A single turn carries every row of the set below to another of its rows. Some are shown first; where does it send the rows asked next?
debor: [ 22.9  16.2 -12.4  40.0   3.2  11.1 -32.0  -4.9  -6.7   7.0 -16.9  14.7
  30.2   1.5   3.8   3.1   2.2  10.4  13.7  -9.9  -3.1   4.6 -15.2  15.1
  18.7  30.7 -19.1 -16.3   9.5 -18.0  16.9  14.6  10.2 -17.4 -23.0  12.8
 -23.9 -34.0 -17.7  11.1   5.2  11.6  18.4 -19.8  12.8  -6.5  -4.6 -23.5
  16.5  -2.2  -4.1  -4.4  14.0 -23.8 -28.8  14.5 -32.7 -21.2   7.4]
puz: [ -1.6 -32.5  22.1  26.5   5.3  -4.9   0.2  13.0  20.7  10.6   5.2  -0.8
  25.1  28.7  -5.4 -25.5   3.8   1.7   2.4   5.0  -5.5 -17.7  -1.3   1.9
  26.1  18.8  -7.0   8.9   3.9 -27.4  25.5  19.0   0.0 -19.0  -2.2  -2.2
 -16.6   0.4  12.3   4.1  -2.4  15.2  29.7  11.6  14.4  22.5  18.4  -3.5
  33.3 -28.5 -23.1 -13.1  -9.6 -19.0 -16.1   8.1  -6.9 -17.0 -10.9]
fomag: [ 11.4  -7.9 -18.0  21.6 -22.7  17.0   8.9 -11.6   6.0  -7.8  11.9  21.2
  23.5   9.5   5.8 -11.1   8.3  21.8   0.2  -3.9 -15.5  28.4  11.9 -16.5
  10.9   8.8 -14.8  10.4  19.3 -17.0  19.2 -31.2  12.0 -19.8 -17.9 -15.9
 -10.3 -31.2  -2.2  -1.1  -1.3  20.2  35.4  -1.8   0.8  10.2  -5.2 -18.6
  49.4 -13.4   5.9   6.9  -8.8   6.6  -1.2  27.9 -20.5 -15.9  10.0]
Pofar: [  7.7  -7.2 -15.3  19.9 -21.7  20.1   8.1  -9.3   6.2  -7.9  10.7  19.8
  26.3  10.7   6.4 -11.7  10.4  20.6   0.2  -5.2 -15.4  28.4  12.4 -18.2
   9.5   8.9 -16.2  10.4  19.9 -16.9  21.5 -31.4  12.3 -21.0 -17.6 -17.3
 -13.1 -31.7  -3.7  -1.1   0.2  23.9  35.2  -1.9  -0.1  12.3  -5.8 -19.0
  51.4 -17.2   6.9   6.3  -7.7   3.7  -1.0  30.3 -23.4 -13.5  11.5]
tirik: [ 21.1  13.1  -9.7  39.6   2.4  12.6 -31.9  -1.6  -7.5   4.5 -18.2  14.2
  29.2  -0.3   3.9   4.4   2.7  11.0  12.9 -11.8  -2.5   3.9 -12.7  17.5
  17.4  29.5 -18.2 -19.3   8.9 -17.5  17.8  11.3   6.8 -16.4 -19.4  11.8
 -25.9 -32.7 -17.0  11.3   6.2  16.6  16.1 -21.2  11.7  -8.1  -2.8 -22.2
  18.6  -2.3  -4.4  -4.4  15.0 -27.1 -30.2  17.4 -31.1 -18.6   6.2]
Zed: [ 22.0  14.6 -11.2  42.7   5.8   8.9 -27.6  -5.0  -1.5   7.3 -16.8  15.4
  35.2  -1.1   3.1   9.0   6.3  11.8  11.2 -12.4  -5.5   4.5  -9.4  12.9
  15.0  30.7 -17.3 -19.1   8.0 -20.4  15.3  12.4   2.6 -15.5 -17.2  12.4
 -23.7 -34.7 -14.6  11.4   7.2  13.3  21.5 -22.5  14.0  -6.1  -0.9 -21.7
  17.7  -3.9  -2.1  -4.2  17.6 -26.8 -25.8  17.7 -29.4 -15.3   4.6]
vebag: [-17.6  -1.4  -3.6  29.7   5.4   0.0 -20.7  10.8  -5.4   2.1 -14.6  -8.5
  18.0 -15.8   9.0  10.6  13.4  24.8  -6.2  -6.7  -9.2   7.0   3.7  -5.1
   3.5  20.9  -3.2  17.3  -9.0 -32.6   4.6  -5.7  -3.4 -19.4   4.9 -21.3
   3.5 -20.5   1.4  -3.1  -8.7   7.7  18.0   1.4  16.9  30.7  -4.5   1.9
  11.4 -25.3   1.7 -11.2  13.2   7.3  -7.7  12.6 -30.9  18.6 -19.8]
Der: [  1.0 -33.3  16.4  24.7   4.3  -7.0   0.9   8.0  22.8   8.6   3.6   0.0
  21.1  30.3  -4.2 -28.7   2.6   1.5   4.7   4.0  -3.1 -18.6  -2.7   4.9
  28.1  19.7  -8.2  12.1   4.9 -28.3  26.0  22.0   2.0 -19.5  -6.3  -2.3
 -16.2  -1.8  11.9   2.0  -4.1  10.6  30.4  13.2  13.6  18.8  14.9  -4.4
  34.8 -29.3 -24.2 -13.9 -11.7 -14.7 -17.1   6.1  -6.7 -19.2 -10.3]
zepem: [-15.2   1.1 -10.7  20.6  -3.3   6.8 -36.9   7.1 -14.4  -2.6 -16.9   1.6
  -9.0  -2.1  10.1  -5.9   0.0  19.2   3.8   2.6  -1.0  13.6  -4.7   9.5
  12.3  12.7  -6.1  21.9  -0.1 -30.2   5.3  -3.8  18.4 -28.6  -3.8 -16.8
  -3.4  -8.4  -5.7  -2.8 -21.9  -2.9   5.4  12.7   9.4  27.6  -9.5  -1.8
  11.0 -16.0  -8.5  -9.8  -4.3  21.0 -16.4   1.9 -27.6  -4.7  -7.9]
zefeb: [  9.9  -7.3 -17.3  22.0 -22.8  18.5   9.4 -10.6   9.0  -7.9  11.0  19.0
  27.2  10.8   5.7  -7.9  12.2  20.3  -1.1  -5.9 -17.2  30.6  14.1 -17.9
  11.8  10.2 -14.3  10.3  18.4 -18.0  20.9 -29.2   9.5 -17.8 -15.1 -18.2
 -13.0 -30.6  -3.3   0.3   1.6  24.3  37.9  -2.7  -0.5  10.3  -4.1 -19.8
  49.8 -16.8   8.2   4.6  -6.5   6.2  -1.0  27.0 -25.1 -11.7  10.2]
nad: [  9.1  -3.8 -16.4  23.5 -21.9  14.5  12.1 -15.4   7.9  -7.1  12.5  21.5
  24.7  11.6   6.8 -10.4   8.2  21.8   0.3  -6.9 -16.7  29.1  13.7 -16.5
  10.9   9.5 -14.8  10.8  17.6 -19.2  19.6 -29.5  10.3 -18.7 -18.1 -15.2
 -10.3 -34.1  -0.8  -1.0   0.8  19.0  38.4  -1.2   0.2  10.4  -3.7 -18.9
  48.1 -15.0   8.1   6.0  -4.5   8.1   0.8  30.1 -23.4 -11.4  10.5]
fiba: [-18.0  -7.3  -3.5  15.8  -0.3   6.5 -39.2  20.7 -19.6  -3.1 -17.6  -1.6
   1.5  -6.8   1.1  -5.7   4.9  15.4   2.3   3.2  -2.1  16.9  -1.0   0.8
   6.2  17.1  -9.1  18.9   0.8 -25.3  11.7  -5.6  15.6 -29.1  -1.0 -18.1
  -2.8  -7.8  -6.7  -3.5 -19.4  11.9   0.0   6.3  13.4  31.8  -9.6  -6.5
  12.3 -17.7  -7.0  -8.7  -5.9   8.6 -17.2   6.5 -28.8   2.2 -11.9]
pide: [  1.0  -1.1  -1.3   4.4  -1.2  22.3   2.8   0.2  11.2  19.6 -34.4   2.4
  19.7  20.8  20.4 -20.9  10.0  -4.9   5.1  -7.4  -6.8 -12.4   7.7 -16.8
  11.3  22.8   1.9 -13.4   5.4 -29.8  10.1  13.7   4.0   5.9  -1.5 -13.4
 -50.9   4.4  -5.8  14.0  22.0  16.9   7.3 -12.7   8.2  -4.6  -3.1 -12.3
  24.8 -16.4  -1.7   8.9  14.2  23.2   3.6   3.4 -18.0   5.8  -3.6]
duzi: [  0.5   1.1  -3.8   2.6  -1.2  22.4   2.2  -0.5  12.8  21.3 -37.1   2.4
  15.9  22.8  23.0 -21.0   9.9  -6.4   7.0  -7.2  -5.0 -12.6   6.4 -16.1
  13.1  22.9   3.0 -13.6   7.4 -31.7   8.7  14.6   4.5   7.3  -2.6 -10.7
 -49.8   6.1  -5.3  16.9  22.0  16.4   8.3 -11.4   7.5  -5.0  -2.7 -13.4
  24.8 -15.5  -2.7   9.7  11.5  24.5   4.4   3.8 -17.9   2.6  -3.9]
vokek: [ -2.4 -34.9  20.2  28.7   6.8  -8.4   4.0  12.3  25.4  10.6   5.5  -2.4
  29.2  27.6  -4.3 -23.5   6.1   4.5   1.4   2.4  -7.0 -20.1  -0.4   0.1
  23.5  21.0  -6.2   9.8   1.8 -29.7  23.8  20.8  -3.6 -17.6  -2.3  -4.2
 -13.3  -2.7  11.8   2.6  -1.4  12.1  32.2  11.2  13.5  21.8  19.0  -0.4
  32.5 -28.5 -20.5 -14.8  -5.3 -19.6 -15.3   9.1  -7.2 -13.0 -12.7]
Bipor: [  0.4  -2.5  -1.5  -2.4  -0.7  23.7  -0.3  -0.1  11.9  18.4 -35.6   3.8
  15.0  23.0  20.5 -25.0   8.5  -6.5   8.8  -6.0  -6.6 -11.8   5.8 -15.8
  13.1  22.4   2.6 -12.9  10.1 -30.9   8.4  14.5   7.9   4.1  -3.4 -11.4
 -50.1   6.9  -5.4  17.3  19.2  18.8   6.1  -9.2   8.9  -5.2  -2.2 -14.7
  26.6 -14.1  -2.4  10.6   9.9  23.9   3.0   1.4 -17.0  -0.6  -4.1]
bube: [ 22.8  19.2 -13.2  42.7   5.4  10.0 -27.6  -7.2  -2.5   6.2 -15.4  15.3
  29.4  -0.4   4.0   5.2   2.8  11.2  13.4 -13.8  -2.1   2.8 -13.7  16.9
  19.1  28.3 -18.2 -18.6  10.0 -21.1  14.2  11.5   8.1 -16.0 -18.8  13.7
 -24.3 -34.5 -15.6  13.4   5.3   9.4  19.3 -17.9  12.0 -10.4  -2.8 -22.2
  16.2  -1.4  -5.1  -4.2  17.7 -23.4 -27.1  14.6 -30.1 -21.5   6.8]
Zuz: [-12.5   6.3 -11.3  34.8   5.4  -6.3 -19.8  -2.4  -0.2   4.3 -17.7  -4.2
   8.8 -11.0  16.7   9.1   7.5  23.6  -8.5  -7.2  -9.4   5.6  -0.9   2.0
   9.8  18.7  -3.1  18.2  -9.9 -38.1  -3.3  -3.4   2.1 -21.0   2.3 -17.9
   4.4 -18.6   1.9   0.7 -13.5  -8.1  22.4   7.4  11.8  26.8  -2.4   4.5
  11.9 -21.0  -0.8 -12.2  13.3  18.6  -5.1  10.3 -29.3  10.1 -17.5]
mam: [ 23.8  17.5 -13.2  43.9   5.1   9.7 -27.6  -7.7  -0.7   7.5 -15.6  13.0
  34.5  -1.4   5.5   7.3   3.8  12.4  12.9 -14.1  -5.1   3.3 -13.9  15.8
  18.7  30.1 -17.4 -17.0   8.7 -21.4  12.6  11.4   4.8 -12.9 -17.9  10.5
 -22.9 -36.4 -13.4  13.3   8.2  10.0  21.1 -18.2  12.8  -7.9  -1.9 -19.0
  17.6  -4.0  -3.9  -6.3  20.6 -24.7 -26.2  15.7 -30.8 -18.4   4.4]
reze: [-10.3   7.2 -12.7  28.5  -2.2  -0.9 -26.6  -5.1  -4.4   2.4 -14.3   0.3
  -1.9  -2.5  18.2   2.1   0.9  23.2   1.8  -2.6  -3.2   9.1  -3.2   7.3
  16.4  15.1  -4.4  20.9  -2.6 -36.8  -1.1  -2.3  13.9 -24.8  -1.6 -16.1
   0.3 -13.5   1.8  -0.4 -21.3 -12.2  16.1  12.2   8.3  23.7  -7.2   4.1
   9.1 -17.2  -6.8 -11.2   5.3  27.9  -9.1   5.8 -26.1  -1.3 -12.4]
konu: [  2.6 -29.6  17.0  29.1   2.8  -7.7   1.2   4.2  25.8  12.5   4.3   0.3
  19.7  33.3  -0.4 -27.3   1.4   0.8   3.9   5.2  -2.8 -18.2  -4.0   6.9
  29.5  19.0  -6.8  10.4   5.3 -31.3  22.6  21.7   2.3 -20.5  -3.4  -1.0
 -13.9  -0.3  10.9   3.5  -6.1   7.3  32.9  14.2  11.5  17.5  16.2  -0.5
  32.9 -25.7 -23.7 -14.2  -8.8 -13.6 -14.7   6.4  -4.4 -21.0  -8.5]
ral: [-20.7 -10.7  -1.3  18.8   5.3   4.8 -32.4  23.6 -16.3  -1.7 -18.2  -8.7
  15.0 -13.5   1.1   3.5  12.6  18.1  -5.1  -2.6  -9.9  11.6   1.7  -3.9
   1.2  21.2  -8.7  18.0  -6.3 -25.4   8.5  -7.9   5.1 -23.8   2.2 -22.0
  -2.9 -13.2  -5.3  -3.6 -10.3  17.2   8.2   2.9  17.9  34.1  -5.0  -4.2
  15.8 -23.4  -2.2  -8.3   2.1   2.5 -14.4   8.0 -31.5  15.0 -19.2]
vudet: [  9.1  -6.4 -16.3  22.4 -20.6  17.6  12.9 -13.7   8.9  -5.8  12.8  17.9
  27.0   7.4   6.4  -8.1  10.3  23.6  -1.3  -5.3 -16.3  28.0  14.4 -18.4
  10.4  12.1 -13.1  10.5  17.4 -18.4  20.8 -30.1   8.8 -16.2 -16.1 -18.6
 -12.2 -31.3  -1.2   0.8   3.7  22.0  40.5  -3.8  -0.1  11.9  -4.3 -17.9
  47.3 -17.5   9.3   5.9  -5.2   7.0  -0.1  28.6 -23.9  -9.8   7.9]
romiz: [ -1.1  -1.0  -2.1   1.2  -2.9  22.4   0.5  -2.3  12.0  19.7 -37.4   2.0
  15.3  24.7  21.5 -20.7   7.1  -7.5   5.6  -7.6  -6.8 -11.9   7.4 -14.1
  13.8  23.4   4.5 -14.5   6.9 -30.6   8.1  15.2   7.1   4.4  -3.7 -14.1
 -51.9   5.6  -6.2  16.9  21.2  16.3   6.7 -10.9   8.5  -4.6  -4.7 -14.4
  25.3 -14.7  -4.2   9.3  12.4  24.9   1.7   2.2 -17.5   3.9  -4.2]
bopi: [ -2.5  -3.2   0.5  -0.1   0.0  23.0   0.4   3.5  11.2  20.2 -36.3   1.2
  17.3  21.6  18.7 -22.4  10.2  -6.9   6.3  -7.8  -8.6 -12.3   7.6 -16.3
  13.1  21.8   3.6 -14.3   8.2 -27.1  11.0  13.9   4.6   5.4  -3.2 -12.7
 -50.5   5.0  -6.8  14.7  19.4  21.7   8.6 -11.0   9.0  -3.7  -1.8 -14.5
  25.8 -15.6  -3.5   9.6  11.8  19.5   2.2   4.4 -17.9   4.4  -2.7]
Vidon: [  2.9 -27.9  16.5  30.6   4.9 -11.2   4.8   2.8  30.4  13.3   4.7   1.4
  23.7  31.3   0.8 -23.7   3.8   6.4   2.6   2.3  -2.7 -21.7  -2.2   6.1
  29.4  19.6  -5.7  11.3   4.5 -32.4  21.4  20.3  -3.5 -17.9  -3.0  -1.2
 -15.4  -3.0  14.4   4.7  -3.7   6.6  36.4  12.4  11.1  17.1  15.8  -0.7
  31.8 -26.4 -21.6 -14.8  -7.3 -12.7 -15.6   5.0  -3.4 -18.2  -9.7]
liva: [ 10.4  -6.0 -17.6  21.5 -22.1  16.7  10.8 -16.1   8.1  -7.2  13.0  21.1
  22.2  11.5   6.2  -9.6   7.9  23.9   0.5  -6.6 -15.5  28.1  11.4 -17.7
  13.5   8.1 -15.0  11.2  18.5 -18.5  18.5 -30.2  12.0 -19.7 -17.4 -14.3
  -9.9 -32.3  -4.0  -1.0   0.8  18.3  37.1  -1.0  -0.6  10.2  -5.7 -17.5
  47.7 -15.1   6.5   5.9  -7.4   8.3  -1.1  27.5 -22.8 -16.3  12.1]
rig: [  2.1 -30.5  17.7  32.6   7.2  -9.2   5.3   5.8  27.9  11.7   5.9  -3.2
  28.3  30.7  -0.4 -23.1   5.5   5.3   0.2   3.0  -5.4 -20.5  -2.8   2.4
  26.4  19.8  -4.7  10.2   0.8 -32.4  22.6  19.7  -3.5 -18.0  -1.6  -2.9
 -14.3  -3.3  13.8   2.0   1.5   8.5  34.8   9.7  14.1  20.3  17.9   0.3
  32.1 -28.8 -20.2 -15.2  -5.2 -15.6 -12.6   8.1  -6.3 -13.7 -13.9]
fosip: [ -2.1  -3.7  -0.6  -1.4  -0.9  23.7  -0.2   3.9   9.9  19.2 -36.3   2.3
  16.6  21.2  19.2 -24.0   8.3  -8.3   7.2  -5.7  -8.1 -10.0   6.5 -16.3
  13.8  23.9   1.9 -14.8   7.6 -30.3  11.9  14.1   8.1   5.4  -2.4 -12.6
 -51.8   3.6  -7.6  15.5  22.1  20.2   6.1 -11.2   7.8  -5.4  -4.5 -14.5
  25.8 -16.4  -4.4   9.7  10.0  22.9   2.2   1.8 -18.5   2.2  -2.5]
zup: [ 21.2  14.4  -8.5  39.8   4.7  12.8 -29.0   0.0  -5.4   6.6 -14.5  14.4
  35.5  -3.3   2.6   7.4   4.5  10.5  12.3 -14.8  -4.2   5.7 -11.7  14.5
  17.1  30.2 -17.5 -19.9   9.4 -16.7  17.2  10.9   3.6 -16.4 -19.4  10.2
 -24.2 -32.8 -15.9   9.2   7.3  17.1  18.3 -22.5  15.0  -5.8  -1.1 -22.2
  19.7  -3.2  -3.4  -3.6  16.1 -29.5 -29.4  17.9 -29.5 -15.2   4.9]

liva goes to nad
vokek goes to puz
Now these:
ral goes to fiba

